In the data rows, 128 means zero.
Some points, one per row:
[110 129 134 138 152 132 169 155 107 153  92 137 119 150 147 154 158 126
 133 137 109 138  80 115]
[195 124 153  95 106 120  58 102 152  93 179 167 186  60 104  78  96 146
 127 104 160 161 153 141]
[225 128 149  94  75  94  41  80 183  68 201 165 214  34 100  67  81 170
 121 117 159 154 215 150]
[178 140 161  87 103 110  63  92 164  73 214 163 198  19  99  75  86 159
 104 115 165 132 182 151]
[ 93 124 136 139 132 133 160 134 116 148 103 131 115 167 123 144 133 110
 140 118 110 110  93 119]
[100 125 105 126 167 120 139 184 107 150  80  48  81 205 143 145 161 135
 119 134  85  89  82 137]
[ 76  94 121 141 148 151 159 199  78 173  32  81  78 222 157 184 160 107
 128 141 111 119  61 111]
[180 160 116 135 107 107  55  85 143 103 182 145 160  75 123 103  88 133
 100 128 132 144 199 126]
[190 128 133  99  77  94  61  97 162  70 199 201 206   9  90  61  81 146
 116 139 198 177 191 134]
[163 144 136 143 144  95 106 149 147 122 139 111 140 114 107 108 136 139
 129 115 155 138 122 123]
[ 98 129 116 135 133 163 125 125  95 149 100 110  81 167 149 167 147 113
 103 141  70 110 122 121]
[214 162 138 135 100  52  67  69 186  86 233 179 225  22  92  79  87 154
  92  94 163 142 229 130]
[185 144 147 103 100 134  79 103 164  89 170 146 162  71  91  53  83 143
 134  96 158 122 148 158]
[ 37 115  81 181 194 135 212 202  85 209  26  58  54 255 168 212 169  83
 142 126 103 143  39  97]
[155 128 111 108  80 108  76  90 152  87 192 151 170  73 117  98  82 155
 121 142 154 139 197 145]
[162 132 112 175 139  90 102 143 149 145 126  87 140 192 132 132 118 139
 116  94 108 114 155 131]
[ 96 126 118 140 140 151 184 156 106 158  83 117  86 128 158 142 177 114
 141 157 150 129 110 120]
[199 164 133 113  83 131  56  23 150  94 208 187 188   0 152  66  82 161
  94 119 167 147 195 136]
[ 89 120  96 166 132 134 180 146 127 151 109  85  83 192 143 161 146 115
 146 137 104 115 140 129]
[ 73 103 131 129 135 175 171 171 101 150  68  83  70 230 145 148 148 125
 157 145  64  86  78 143]
[147 132 150 138 126 118 147 112 144 136 127 134 164 141 112 128 122 120
 119  76 130 116 113 128]
[ 91 127 126 147 152 150 138 147  88 151  66 135  78 186 144 181 144  97
 135 130  95 127  74  91]
[ 84 103  97 142 144 157 187 166 110 159  63  86  71 221 150 167 149 115
 171 140 112 146  81 117]
[ 76  83  93 147 169 139 192 194  96 169  23  60  46 255 161 187 169  99
 157 145  87 104  77 116]
[102 131 112 130 126 149 116 112  92 142 107 114  88 158 166 175 133 115
 115 139  83 102 131 105]
[213 125 152 111  58 100  36  85 156  68 210 180 225  19 105  86  81 163
  92 121 185 143 219 125]
[168 144 157  88  87  99  84 103 160  65 230 182 183  10  89  61  89 150
 112 134 178 136 189 137]
[ 64  88 116 126 160 164 188 187  91 162  39  75  54 241 158 190 169 100
 171 147  78 105  60 121]
[195 134 164  83 104 104  65 106 173  57 191 190 194   7  72  50  92 156
 131 127 206 163 168 134]
[ 69  97 147 113 142 188 181 174  74 169  45 111  86 190 155 154 164 100
 154 135 116 121  36 122]
[131 136 139 137 122 151  88  89 114 109 122 163 116 116 120 129 110 115
 120 120 114 134 133 109]
[195 137 130 144 128 113  99 127 162 117 145 125 162 110 118  81 113 151
 132 104 153 150 139 131]
[ 97 133 125 108 151 147 155 134 148 116 129 101  95 146 108 123 125 124
 169 133 103 101 119 158]
[202 136 129 121 106 116  58  91 163  88 191 153 181  70  93  73  70 141
 117  95 158 165 174 141]
[ 86 131 110 168 177 163 182 152 110 168  63 103  63 225 147 167 139  99
 140 105  73 140  63 112]
[ 64 113 110 122 142 142 189 173  86 182  66  70  51 227 158 166 184 112
 135 149  74  84  74 136]
[ 84 133 138 144 150 148 189 155 107 169  83 122 101 177 160 157 168 108
 138 131  91 109  89 126]
[ 74 129 118 154 137 148 181 137 107 162  91 111 106 177 151 157 131 107
 142 127 129 141  84 107]
[ 54 125  78 157 182 138 195 193  85 200  47  39  48 236 178 191 198 113
 119 155  85 102  76 123]
[196 137 126  73  67  91  39  72 152  74 252 152 176   6 123  73  96 168
  98 134 161 101 230 157]
[156 117 138 111 104 118  78 128 116 123 128 132 154 115 143 134 118 135
 104 136 144 128 154 123]
[ 33 118 116 166 158 189 235 175 110 174  59  86  41 255 131 141 154 105
 173 127  63 116  51 148]
[ 88 124 138  98 146 167 160 141 111 119 117 118  95 127 124 135 134 113
 149 131 125 108  82 130]
[155 117 136 123  96 116  83 128 120 115 137 129 154 126 130 130 120 138
 112 129 136 122 155 129]
[ 58 146  92 174 164 116 214 166 126 183 106 107  69 199 144 162 173  97
 133 136  88 139 102 122]
[135 118 163 134 113 135 142 121 138 119 119 157 147 126 104 120 142 139
 138 123 119 128 123 133]
[ 74 125 104 153 164 169 178 149  82 177  55  96  38 209 174 179 165  94
 132 124  87 126  47  96]
[108 137 107 164 160 169 158 119 100 176  38  94  80 192 183 158 158 108
 116 112  94 135  62 109]
[162 155 115 116 116 116 100 107 146 119 182 146 139  76 140  89 113 144
 111 122 155 137 166 143]
[ 61 122 120 164 177 134 211 184  92 184  48  99  81 224 157 180 190 101
 142 133  80 127  58 115]
[104 134 113 155 144 147 129 118  99 148  99 124  83 155 156 161 136 109
 116 135 101 129 115 102]
[149 127 128  88 104 112  89 133 126 104 147 135 160  69 125  96 111 148
 106 148 167 132 139 138]
[ 50 125 113 126 192 115 188 200  95 174  54  67  66 211 141 200 186 115
 130 162  98 103  61 116]
[107 105 128 132 136 134 134 184  92 155  63  97 102 191 159 168 153 123
 119 137 128 124  88 111]
Here are 12 more points, each followed by its number:
[108 125 112 153 139 125 167 149 112 160  93 127 108 178 148 162 153 107
 125 132 106 123 111 107] 0
[ 67 136  91 168 182 128 199 162 128 164  95  74  69 213 135 174 162 115
 165 148 112 124  98 118] 1
[114 134 118 157 155 119 146 135 126 151 107 121  87 185 118 153 130 108
 125 118 109 123 103 103] 2
[195 153 171  91  99 144  57  44 166  58 224 223 195   1  75  62  42 136
 144  93 179 158 161 124] 3
[ 52  97 100 128 147 158 177 191  78 169  52  70  42 239 162 180 177 109
 139 149  74  96  69 123] 4
[106 136 131 121 151 124 140 130 127 131 136 118 103 145 127 131 145 128
 124 122  99  90 126 145] 5
[222 170 139 131  98 111  27  46 169  61 215 203 197  10  87  74  64 141
 102  91 178 188 188 105] 6
[180 123 159  72  69 136  62  81 148  61 202 159 175   6 107  47  79 151
 145 138 168 100 190 162] 7
[156 134 127 124 109 125  93 105 132 110 157 160 159  80 121 118 119 134
 106 128 145 146 165 137] 8
[119 142 123 143 147 110 134 117 128 136 142 136 121 125 145 152 136 128
  97 122 102 110 151 121] 9
[114 144 105 139 104 125 131 108 149 117 174 132 133 115 119 119 101 139
 131 148 139 140 169 136] 10
[150 120  99 125 109 114 109 116 153 109 152 128 151 125 116 111 102 137
 138 134 133 137 155 135] 11
Which two of these numbered points are nearest to each point below, ignoring the direction in which the first points spread most? Their numbers follow each, nearest first.
[161 141  94 142 122 101 124 104 169 125 169 139 138 105 123 108 108 136
 145 137 143 151 190 138] > 1 10
[114 101 125  98 146 144 122 154 116 128  94  82  91 171 125 142 147 130
 145 123 108 102  91 124] > 4 5
[ 82 137 124 163 156 140 189 146 132 154 112  85  94 215 122 143 158 127
 148 113  49  77 103 146] > 5 11
[226 130 134 163  91  70  39  80 186  90 214 130 195  97  97  86  79 163
  95  83 142 145 219 137] > 2 11
[176 140 138  59  74 117  28  73 144  64 243 166 202   0 117  68  75 165
  91 143 157 132 203 159] > 4 5
[154 133 147 115  93 114  75 100 126  99 185 157 170  52 133 106 109 150
 107 124 179 154 156 126] > 8 0
[ 86 110 155 106 113 188 160 129 126 118 114 122 102 151 120  97 122 134
 166 134 108 101 101 148] > 7 4
[120 123  91 139 128 126 147 150 130 143 116  87 120 170 143 146 122 123
 145 136 116 141 128 131] > 11 10
[168 148 151 108 125 107 112 104 163 107 181 153 162  92 102  82 116 141
 127 111 106 122 147 158] > 5 2
[126 119  74 185 143 104 184 150 141 163 105  99  94 189 140 154 142 108
 143 129 114 154 148 122] > 1 11
[105 128 143 134 137 130 158 125 123 155 104 104 122 179 127 154 158 122
 122 118  75  83  95 136] > 5 9
[ 59 103  79 162 161 153 203 184 101 177  53  72  65 253 157 186 151 110
 147 143  86 116  87 135] > 11 10
[ 39 134 116 175 190 152 255 166 113 201  63  82  58 238 148 185 176  98
 148 109  77 119  46 127] > 1 2
[103  99 134 107 153 131 135 173  97 144  67  85  82 190 144 161 162 110
 143 128 107 105  79 117] > 4 8
[123 116 141 118 115 160 146 133 129 115 125 137 116 129 123 109 116 129
 163 135 131 120 116 140] > 7 4
[149 122 115 186 135  96 106 135 145 141 124  86 129 199 120 135 115 128
 114  92 107 133 152 124] > 2 11
[ 93 136  89 152 155 112 167 154 110 170 126  84  62 171 168 164 174 119
 116 144 107 108 137 121] > 9 1
[116 104 162 102 139 156 127 145 113 103 104 138 127 127 122 128 131 124
 160 136 132 116 104 135] > 7 4
[109 116 102 145 140 155 165 160 126 142  88  79  88 204 133 121 136 113
 165 115  84 110 109 136] > 11 4
[146 131 145 104 113 104  99 101 130 120 152 128 167 107 118 120 119 139
 104 113 108  86 147 147] > 5 4
[ 60 141  73 178 172 124 219 184 114 184  91  74  55 233 158 167 172 102
 138 152  77 125 111 128] > 1 10
[191 132 160  81  94 116  39  66 173  47 204 178 191   0  73  59  68 151
 133 122 188 141 193 139] > 7 8
[ 91 131 107 178 184 128 192 192 110 193  40  65  72 226 131 168 179 104
 150 132 126 134  60 115] > 1 2
[113 131 119 160 145 120 177 139 123 158 104 125 122 166 138 156 150 117
 140 124 132 137 113 113] > 0 8
[ 51 108 118 128 168 191 210 182  86 155  36  88  49 229 156 188 165  90
 189 140  96 109  35 112] > 7 3
[233 150 161 109 104 113  10  59 169  57 199 204 219  11  92  66  62 161
 108 100 178 168 187 120] > 6 2
[220 141 162  92 102  85  49  78 196  46 218 173 197   0  75  42  79 177
 138 124 194 139 206 138] > 1 11
[124 130 127 147 116 122 147 130 118 149 116 145 121 143 131 142 139 110
 130 130 122 119 119 112] > 0 8
[159 155 119 150 113 121  89  71 148  99 175 179 140  69 105 116  90 113
 123 119 145 160 177  98] > 6 2
[128 103 148  83 114 145  90 127 106 113 127 124 135 104 135 145 119 136
 126 144 143 111 123 130] > 4 7
[163 164 128 109 111 104 100  87 174  85 217 161 204  18  81  90  85 152
 106 134 172 159 192 152] > 1 10
[120 136 139  96 120 106 114 128 139 106 169 132 143 102 113 114 126 140
 118 131 123 100 144 143] > 5 4
[ 97 131 154 131 136 132 144 142 120 130 124 140 127 143 130 122 155 135
 117 116 109 109 111 140] > 5 8
[177 157 110 118 102  86  88  94 165 109 211 147 176  60 107  76 101 150
 109 132 155 142 199 152] > 1 10
[169 148 159 112 106 147  99  68 163  78 200 186 171  34  93  79  71 132
 138 105 141 150 153 128] > 3 6
[113 135  95 116  96 120 128 117 139 105 179 146 121  95 130 120 120 126
 130 169 140 137 182 130] > 10 11
[105 113 152  95 116 142 130 130 107 125 128 114 126 118 139 145 130 143
 130 147 118  75 117 140] > 7 4
[213 139 138 104  72 102  69  79 159  86 204 187 213  23  99  81  85 148
 103 119 162 133 194 132] > 0 8
[140 140  93 128  96 108 124 110 163 104 191 147 153  82 116 102  99 130
 127 138 161 153 190 131] > 10 1
[184 120 138 109 104 109  70 100 170  71 174 148 171  90  90  81  87 155
 134 115 149 139 173 146] > 11 4
[217 128 131  95  88  80  36  74 184  53 200 160 201  23 103  70  76 153
 132 129 195 158 223 133] > 11 8
[ 71 126  84 159 134 145 193 153 120 168  96  79  78 220 152 175 138 117
 144 152 103 119 112 135] > 10 11
[100 104 161 107 142 154 146 139 115 128  81 114 116 169 121 152 149 129
 150 135  94  91  78 136] > 7 5
[173 149 122  99 105 137  81  63 130 104 153 153 126  41 148  98 114 137
 103 115 169 139 146 117] > 8 6
[106 112 137 123 115 150 156 140 117 123 106 130 110 131 134 123 139 119
 151 138 125 123 118 132] > 7 8
[193 166 115 137 105 135  88  42 157 106 184 185 172  22 126  87  90 140
 116 108 175 175 174 120] > 6 8
[106 110 122 145 128 149 166 159 129 135  81 107 104 190 130 129 133 118
 161 131 122 140  95 120] > 11 0
[ 35 110  96 162 174 111 210 220  55 212  39  50  73 253 200 219 220 112
  94 152  57  66  67 117] > 9 0
[ 47 115 118 114 167 171 204 166 114 149  69  71  44 223 134 160 164 111
 170 151  71  83  71 151] > 7 5
[ 77 111 125 137 152 106 163 186  76 172  80  83 108 195 177 171 194 131
  92 137  69  81 104 128] > 9 4
[156 126 120 123 126 147 100 100  98 147 101 132 130 118 168 138 134 132
  96 112 123 142 107 118] > 8 0
[167 151 156 122 146 116 109 122 168  90 159 144 141  83  71  87 113 130
 150 106 167 147 130 121] > 2 1
[126 124 102 101 115 112 109 135 110 135 159  98 112 126 144 130 138 141
 109 156 109  82 160 150] > 4 5
[ 95 116 114 139 131 135 136 151  98 149 106 111 119 153 156 161 134 118
 115 134 146 140 110 111] > 8 0
[112 130 143 104 138 126 126 142 127 135 146 118 130 127 129 132 143 138
 116 131 117 112 123 143] > 5 4
[139 149 136 105 127 134 109  96 153  93 161 156 178  63 101 112  76 126
 143 119 178 162 130 124] > 3 8
[ 84 111 152 117 156 153 163 165  97 138  76 110 105 160 137 162 154 126
 139 148 101  83  72 134] > 7 5
